In the rows, 128 means zero.
Each path below is one point turned by a fixed rotation once a step. After each direction that follows a path, write how fast that rotation turns it, in deg/step (0 if it stays still).
Each turn is a multiple of 5 degrees from 10 to 175, or 0.
Each row of a path follows its step; steps can be skipped.
Rotation 1:
step 0: [130 135 125 129 135 127 125 134 131 131 134 139 129 118 135 126 145 126
 130 134 125 120 124 133 118 128 126 141 113 130 130 134 134 128 139 126
 117 122 135 129 140 123 143 129 131 130 129 134 126 125 139 125 132 131
 121]
step 2: [118 137 128 124 135 118 135 135 128 124 131 129 131 120 126 123 133 129
 132 131 125 131 135 123 126 125 125 124 112 131 133 136 133 145 133 123
 127 129 124 125 134 129 139 126 139 125 125 131 124 136 121 142 122 130
 144]
step 3: [125 127 130 137 116 125 129 140 129 135 138 126 128 119 126 129 130 124
 130 126 130 130 128 116 138 123 134 120 133 126 126 141 138 133 132 119
 123 125 140 127 135 130 126 132 146 129 130 128 119 123 136 135 123 116
 127]
step 5: [126 125 128 131 125 121 137 136 120 131 130 121 130 125 126 125 132 134
 136 129 121 130 131 133 116 119 133 125 113 135 133 130 138 121 120 138
 126 133 144 119 129 128 125 125 129 127 136 120 118 114 135 128 129 117
 131]
step 6: [134 133 123 127 133 117 135 127 123 135 132 128 128 132 123 117 137 133
 131 134 119 129 141 114 127 136 131 123 134 130 135 120 128 137 126 141
 135 130 132 114 129 131 131 124 148 128 126 121 129 133 134 125 131 130
 130]
step 7: [120 129 140 129 135 120 126 128 128 140 133 124 127 124 138 127 133 127
 122 145 128 125 129 121 127 137 127 127 119 117 137 131 135 122 127 122
 125 140 134 129 126 122 131 125 139 129 134 127 119 133 140 130 142 121
 132]
step 10: [138 138 139 124 137 131 122 132 131 131 139 123 126 124 116 125 135 130
 129 127 115 130 138 125 124 122 136 123 124 130 134 142 132 129 143 124
 116 121 133 121 137 134 128 132 135 123 128 117 130 128 125 127 133 132
 133]
step 11: [130 138 133 129 131 126 121 135 138 136 129 128 140 135 134 129 132 125
 132 130 121 114 137 117 133 134 134 133 125 134 123 136 129 141 140 123
 133 127 132 132 127 122 136 124 137 138 126 130 119 116 135 132 128 130
 133]
step 13: [121 137 126 126 114 132 135 128 128 122 138 130 128 138 127 125 125 130
 141 121 119 125 132 122 129 119 125 123 123 131 130 131 129 144 123 135
 126 137 132 128 135 135 135 110 142 127 134 126 126 123 129 126 128 121
 135]
[124 129 126 129 129 129 131 124 125 131 128 129 130 130 127 127 125 130
 125 129 127 129 126 128 128 127 128 126 128 129 128 127 126 126 126 128
 131 130 129 125 128 128 128 128 130 130 132 128 127 127 129 127 130 126
 125]
40
[129 129 127 128 128 129 128 130 128 130 125 131 130 127 126 128 126 126
 131 129 127 125 130 130 125 125 129 126 129 127 128 129 128 128 126 129
 127 127 129 125 126 126 129 128 126 126 130 125 126 131 129 127 128 133
 127]
80
[130 126 128 127 130 127 128 126 127 126 127 129 128 126 128 127 128 126
 127 127 128 127 128 126 128 126 127 125 130 130 127 131 128 129 126 126
 125 127 126 126 128 129 128 126 133 128 125 130 128 130 128 123 132 126
 129]
100
[128 128 130 127 133 130 128 128 127 126 128 129 128 130 126 130 130 128
 125 129 133 125 131 130 128 129 130 128 128 127 127 126 127 130 131 130
 127 131 130 128 130 129 124 129 127 128 130 128 127 130 128 126 130 128
 127]
35
Rotation 2:
step 0: [128 127 122 117 133 124 133 124 115 129 130 115 132 112 123 122 129 123
 126 131 131 126 136 130 129 131 133 140 131 119 125 117 122 131 132 129
 129 136 123 128 138 128 140 125 132 124 126 127 126 136 123 137 139 132
 130]
step 1: [136 121 122 122 120 126 121 129 135 121 126 130 142 119 124 123 125 122
 128 117 125 126 129 137 126 134 130 126 126 114 124 123 136 124 132 131
 129 134 133 136 126 133 126 117 121 131 129 132 109 128 129 118 126 129
 131]
step 2: [130 118 128 126 133 123 128 119 128 125 134 120 128 121 118 122 138 121
 133 138 130 127 115 130 117 123 124 130 125 112 124 129 126 139 127 127
 131 123 123 123 126 123 130 125 121 132 119 120 130 123 116 122 123 120
 120]
step 3: [129 121 135 138 127 122 125 128 124 125 123 119 120 126 117 130 137 111
 124 122 114 132 129 128 132 137 116 126 129 126 126 122 125 126 127 122
 121 116 133 123 126 138 131 121 134 132 129 130 120 126 125 127 125 128
 141]
step 4: [127 125 126 135 136 127 138 128 120 131 127 123 130 117 134 132 136 111
 131 127 133 133 133 127 122 122 129 120 118 128 138 125 125 136 146 128
 127 133 135 134 130 137 134 123 128 127 130 121 131 137 122 125 137 122
 124]
step 5: [128 128 132 118 114 137 136 129 119 128 111 129 130 115 128 119 130 116
 118 130 124 127 129 130 123 144 130 128 126 121 121 120 131 131 126 132
 128 131 124 139 129 124 123 126 128 130 131 134 130 129 126 125 128 121
 135]
step 10: [132 124 143 141 124 130 132 134 126 119 137 124 134 122 125 121 128 117
 121 127 129 123 130 129 123 128 130 121 120 108 130 124 130 139 131 136
 130 129 137 137 125 132 132 127 123 127 126 118 124 134 128 120 124 120
 128]
step 11: [124 121 123 117 128 132 134 124 127 125 120 113 130 122 119 117 135 114
 145 136 119 133 130 125 124 140 121 133 123 128 129 124 121 137 127 130
 130 127 129 129 122 133 126 130 130 128 128 127 134 126 126 128 117 126
 135]
step 13: [125 126 114 121 119 128 125 120 127 132 119 123 130 117 133 130 130 111
 129 131 128 129 122 128 125 123 128 130 134 123 123 130 126 129 144 124
 135 134 126 135 126 131 132 119 121 127 123 135 116 124 130 118 137 120
 128]
[131 129 126 127 128 128 130 127 128 129 125 128 128 127 128 129 127 128
 127 124 128 131 128 132 127 129 133 128 127 132 128 127 128 125 130 129
 130 127 126 130 129 127 128 129 131 125 126 125 126 129 125 127 130 128
 128]
90
[129 127 129 128 125 129 128 129 126 126 126 126 128 127 132 128 127 130
 128 129 129 127 126 130 126 124 131 126 128 129 127 133 129 131 128 130
 126 127 129 128 130 129 130 129 126 128 128 129 126 127 126 129 127 123
 128]
130
[127 126 126 127 131 127 129 131 130 134 127 126 130 128 130 127 130 128
 131 129 128 127 130 129 124 128 126 127 128 128 127 131 128 127 129 130
 126 126 126 127 126 129 127 129 126 127 128 127 127 130 131 128 129 128
 127]
155
Rotation 3:
step 0: [123 126 135 135 135 125 139 133 133 126 146 128 119 124 120 136 140 128
 127 139 129 110 134 129 127 130 128 125 132 129 131 130 131 126 121 128
 123 130 128 132 130 127 121 114 134 121 127 130 141 138 132 128 137 124
 125]
step 1: [127 129 134 142 119 124 132 135 129 131 122 127 135 137 126 126 130 116
 130 137 133 127 132 136 137 125 129 131 124 117 131 129 128 124 114 117
 122 115 138 138 131 130 139 126 122 135 135 135 124 120 124 134 131 122
 130]
step 2: [126 123 113 131 127 128 130 125 136 123 130 121 133 132 120 133 136 124
 120 131 121 122 127 124 126 131 125 133 122 139 127 134 131 123 139 126
 128 130 124 136 135 127 141 121 121 108 145 123 130 128 127 131 126 122
 121]
step 3: [138 121 130 132 136 125 138 142 120 126 121 128 123 121 133 140 126 135
 131 137 130 128 124 131 136 135 139 124 117 121 134 138 132 122 134 124
 122 130 129 131 129 121 135 121 122 132 123 133 132 129 121 117 136 126
 117]
step 4: [122 134 128 137 113 125 135 126 126 126 124 141 123 128 129 128 129 123
 119 142 134 133 124 132 121 117 132 134 127 143 128 137 136 124 126 130
 125 140 137 129 128 127 128 115 130 129 136 126 120 122 135 129 135 121
 130]
step 9: [133 136 126 129 129 124 137 125 129 131 116 120 109 129 121 129 132 132
 134 132 127 136 125 133 130 139 127 126 125 135 119 120 124 126 129 114
 130 116 134 136 126 129 136 124 130 119 125 143 134 132 130 120 133 134
 125]
step 11: [119 124 135 124 131 128 133 135 139 132 119 139 117 125 126 126 135 138
 118 121 127 128 132 131 139 122 127 115 128 127 117 127 131 135 133 133
 131 136 135 134 124 127 129 134 127 116 135 129 133 129 129 125 137 121
 112]
step 12: [129 131 131 137 124 122 135 133 123 127 139 126 126 123 129 125 134 138
 133 122 129 126 128 146 131 125 113 132 128 122 129 126 126 117 127 130
 128 129 132 132 126 136 137 117 139 133 128 137 130 142 138 131 139 123
 129]
step 13: [124 136 126 126 124 121 120 124 149 131 124 135 131 130 128 119 140 124
 133 133 129 136 126 128 130 134 129 137 115 115 126 124 134 123 129 125
 120 124 138 140 134 127 129 131 134 121 129 131 118 123 127 138 127 121
 118]
[128 128 128 128 129 127 130 127 130 129 131 127 132 127 130 126 128 124
 128 127 128 126 127 131 126 132 131 127 128 129 130 126 126 128 124 127
 127 126 129 131 128 131 128 130 130 128 129 126 131 128 127 129 126 129
 125]
55
[133 126 128 128 125 125 128 129 127 126 127 127 132 129 130 128 126 128
 127 125 130 124 128 130 129 126 128 129 129 127 128 128 128 129 128 128
 124 127 130 127 129 125 130 130 129 130 127 128 124 129 127 127 130 129
 130]
160
[128 127 126 130 129 130 127 129 127 130 131 129 129 129 128 126 124 129
 125 130 131 129 128 128 130 128 125 129 123 130 129 126 128 128 127 131
 128 128 132 124 129 129 128 129 126 128 126 130 128 126 127 130 128 128
 126]
160
Rotation 4:
step 0: [135 123 121 135 122 121 128 132 123 128 115 123 121 125 124 123 137 122
 143 125 127 114 122 117 134 132 122 129 141 133 125 135 131 134 128 132
 130 131 137 126 122 133 126 142 136 130 138 129 124 128 118 133 127 127
 132]
step 1: [126 126 130 135 118 120 122 140 141 122 130 137 132 124 123 134 133 117
 129 117 125 136 125 122 132 127 126 128 133 125 121 124 130 136 136 125
 132 129 128 122 125 135 144 134 138 137 132 123 131 117 130 135 137 134
 127]
step 2: [121 119 120 131 121 141 135 137 128 130 128 135 119 127 140 127 138 122
 127 118 128 125 126 130 120 122 116 126 123 126 132 131 125 132 129 140
 130 127 135 123 120 131 139 142 124 117 129 122 121 122 129 129 131 131
 116]
step 4: [133 118 126 139 120 138 130 139 130 122 127 125 121 121 122 134 125 118
 125 126 139 128 130 129 121 141 130 124 136 124 124 129 131 128 128 127
 131 134 134 127 124 130 128 129 130 126 152 123 142 127 132 128 141 128
 125]
step 6: [124 129 125 137 114 127 127 135 113 130 127 145 126 131 124 137 131 119
 134 116 130 122 131 132 139 134 124 127 130 130 135 130 125 132 126 122
 119 121 135 116 123 127 136 130 131 127 130 137 134 117 123 130 134 121
 130]
step 9: [128 125 120 130 122 124 123 120 129 127 129 130 127 119 126 132 133 123
 138 126 128 122 122 130 122 137 117 126 123 126 128 137 121 127 116 132
 121 118 130 123 124 121 122 143 131 120 142 119 134 130 124 129 145 119
 130]
step 11: [135 138 128 133 124 141 133 141 127 128 132 129 126 132 129 125 136 121
 143 119 129 125 119 120 118 136 128 128 131 129 128 127 117 143 121 135
 121 128 126 119 127 131 146 127 128 128 133 126 135 129 130 127 130 126
 135]
step 12: [124 138 126 132 116 129 129 133 133 125 125 129 144 123 129 128 130 122
 127 113 131 117 122 118 130 128 119 126 128 127 124 140 133 134 123 123
 127 118 129 122 129 121 130 131 132 114 135 121 121 125 113 122 126 136
 125]
step 13: [128 117 124 123 118 131 134 128 127 129 136 137 123 127 127 133 138 118
 132 120 129 122 126 126 127 129 131 123 141 131 114 121 136 135 123 128
 125 137 124 128 138 123 125 139 134 113 131 133 136 122 123 136 137 135
 125]
[125 128 125 131 127 129 125 123 130 131 127 130 130 130 127 126 127 128
 130 126 129 128 129 127 131 130 126 128 130 128 127 130 127 126 128 129
 129 127 131 129 131 130 126 126 129 129 128 128 130 129 124 128 128 127
 127]
120
[132 128 130 128 129 126 126 128 128 128 126 130 127 127 125 130 130 128
 127 128 129 127 126 129 127 128 127 128 128 130 128 126 133 128 129 126
 127 130 128 130 131 131 127 127 131 128 130 130 132 129 129 130 129 129
 125]
115
[127 129 126 126 131 126 126 126 127 127 128 128 128 127 128 127 126 130
 130 127 128 127 129 130 130 130 130 131 126 129 129 131 127 127 130 128
 127 127 127 123 128 126 127 130 128 129 130 133 130 128 133 128 128 129
 127]
35
Rotation 5:
step 0: [127 120 123 134 129 126 128 114 142 115 132 132 133 125 143 123 132 127
 123 135 122 128 123 123 125 133 126 128 131 143 133 115 123 130 123 123
 132 125 129 139 135 134 139 131 138 129 128 132 121 126 127 132 128 125
 113]
step 1: [123 132 127 120 125 124 114 134 127 128 131 130 125 133 121 136 127 122
 135 118 144 121 126 125 127 130 129 130 127 133 130 119 130 138 131 116
 128 126 142 110 131 131 116 120 136 138 129 123 137 124 126 127 125 126
 122]
step 4: [124 140 119 131 128 129 132 141 128 116 110 124 124 137 120 124 137 125
 131 129 137 124 131 129 115 132 132 137 124 138 125 121 131 138 123 128
 133 127 135 117 135 125 134 136 139 123 127 124 124 134 131 129 133 136
 127]
step 5: [133 118 131 130 132 124 139 126 128 139 124 124 131 118 130 128 127 130
 117 122 131 138 122 122 128 113 127 141 135 127 116 129 131 135 129 119
 128 130 141 126 121 143 132 129 124 127 139 125 132 122 115 133 132 119
 123]
step 8: [129 137 128 129 132 132 131 134 117 136 135 123 117 124 119 142 129 123
 129 115 128 132 125 120 125 129 133 143 127 123 123 136 120 130 130 131
 139 137 124 130 129 137 128 139 123 117 135 130 131 112 124 130 131 131
 134]
step 9: [131 137 124 136 129 129 133 126 122 142 126 141 135 126 131 111 132 124
 120 132 118 139 141 125 127 127 126 130 133 124 126 127 122 134 131 136
 117 123 120 127 132 128 143 131 139 131 118 121 121 130 129 128 134 120
 129]
step 10: [128 128 131 136 109 138 125 131 131 127 117 123 134 122 136 126 131 138
 136 125 126 122 130 132 115 127 139 118 129 120 118 121 134 124 132 122
 122 127 137 130 134 118 120 123 123 136 130 128 136 127 114 125 127 134
 124]
step 12: [137 130 122 122 128 122 128 131 129 131 142 135 128 124 136 130 123 122
 121 138 114 139 129 124 135 121 123 129 131 123 141 132 132 121 139 126
 123 132 125 140 139 132 136 121 126 119 126 112 126 127 124 130 134 135
 133]
step 13: [123 133 125 132 120 136 116 130 130 126 132 126 126 132 135 119 135 133
 129 125 121 118 131 129 117 137 131 124 124 125 139 127 120 135 121 129
 137 136 131 132 135 113 130 134 132 132 126 122 132 108 130 116 122 123
 122]
[129 126 127 130 132 128 130 126 127 131 127 127 127 128 125 129 127 129
 126 127 129 127 128 126 129 128 126 126 127 129 127 129 127 131 130 129
 127 131 127 127 127 132 128 128 124 129 129 125 129 126 129 128 129 133
 128]
115
[129 129 128 128 130 127 129 131 128 130 128 130 128 131 126 128 131 128
 129 123 129 128 127 127 126 128 128 126 126 129 129 126 127 125 125 129
 126 127 129 128 128 124 127 128 128 128 130 129 126 124 133 128 129 128
 131]
155
Rotation 6:
step 0: [128 128 117 140 125 122 131 111 121 137 136 121 130 128 137 138 136 134
 134 129 120 132 127 127 128 131 135 133 125 115 130 131 120 128 119 122
 125 126 125 129 124 135 133 122 133 123 125 125 132 129 128 127 122 125
 118]
step 4: [130 133 126 133 136 124 126 125 121 132 123 128 128 127 125 122 138 121
 126 125 134 127 123 117 128 120 126 137 146 129 130 118 130 130 135 133
 124 126 123 138 134 136 139 130 123 117 125 129 130 128 126 129 119 137
 134]
step 5: [121 122 125 129 138 125 133 115 114 120 125 127 130 127 123 122 141 136
 131 129 123 120 130 120 123 121 133 127 130 130 130 135 122 120 129 118
 125 124 133 126 125 130 131 124 137 129 132 129 124 127 124 120 118 131
 144]
step 6: [128 130 134 130 126 133 139 123 127 120 118 129 127 137 128 123 133 129
 122 131 123 141 125 120 125 123 131 132 139 137 130 129 131 119 120 128
 119 145 139 129 129 135 125 134 125 131 134 124 124 135 129 126 122 135
 125]
step 8: [120 124 135 128 118 129 127 117 125 123 137 126 132 122 138 130 122 140
 131 125 134 131 124 120 119 124 133 132 130 124 118 127 123 132 119 130
 117 126 142 130 123 125 126 119 124 122 126 131 131 130 121 119 119 134
 123]
step 9: [127 122 131 136 132 123 130 126 125 131 132 130 125 132 130 123 133 135
 122 130 140 140 127 124 131 120 130 127 129 130 130 136 132 132 123 125
 133 131 131 132 143 131 134 126 129 116 128 129 131 117 123 118 128 126
 108]
step 10: [131 136 136 131 135 137 123 125 121 116 131 131 130 124 122 130 127 144
 128 131 137 125 133 122 123 119 139 129 129 124 128 127 137 127 130 130
 134 134 133 119 127 118 134 124 135 125 127 122 127 122 124 122 137 117
 130]
step 11: [132 142 136 139 127 124 125 124 116 128 125 136 133 133 137 132 127 130
 129 134 137 138 129 124 126 131 138 131 140 117 126 127 128 133 128 135
 116 125 129 125 128 140 129 134 134 130 131 125 124 126 130 135 129 126
 120]
step 13: [121 130 135 128 132 117 122 124 120 125 129 132 134 126 125 130 135 131
 120 124 128 122 131 121 114 117 141 130 125 134 140 123 127 137 120 129
 123 130 129 128 129 132 124 129 125 134 119 121 119 140 126 129 120 128
 132]
[128 129 129 128 126 132 127 126 127 127 131 128 128 126 126 127 124 132
 126 126 127 126 128 129 130 129 127 129 127 129 128 128 127 127 128 125
 129 128 128 126 126 124 129 127 128 127 132 127 126 128 130 127 127 129
 132]
155
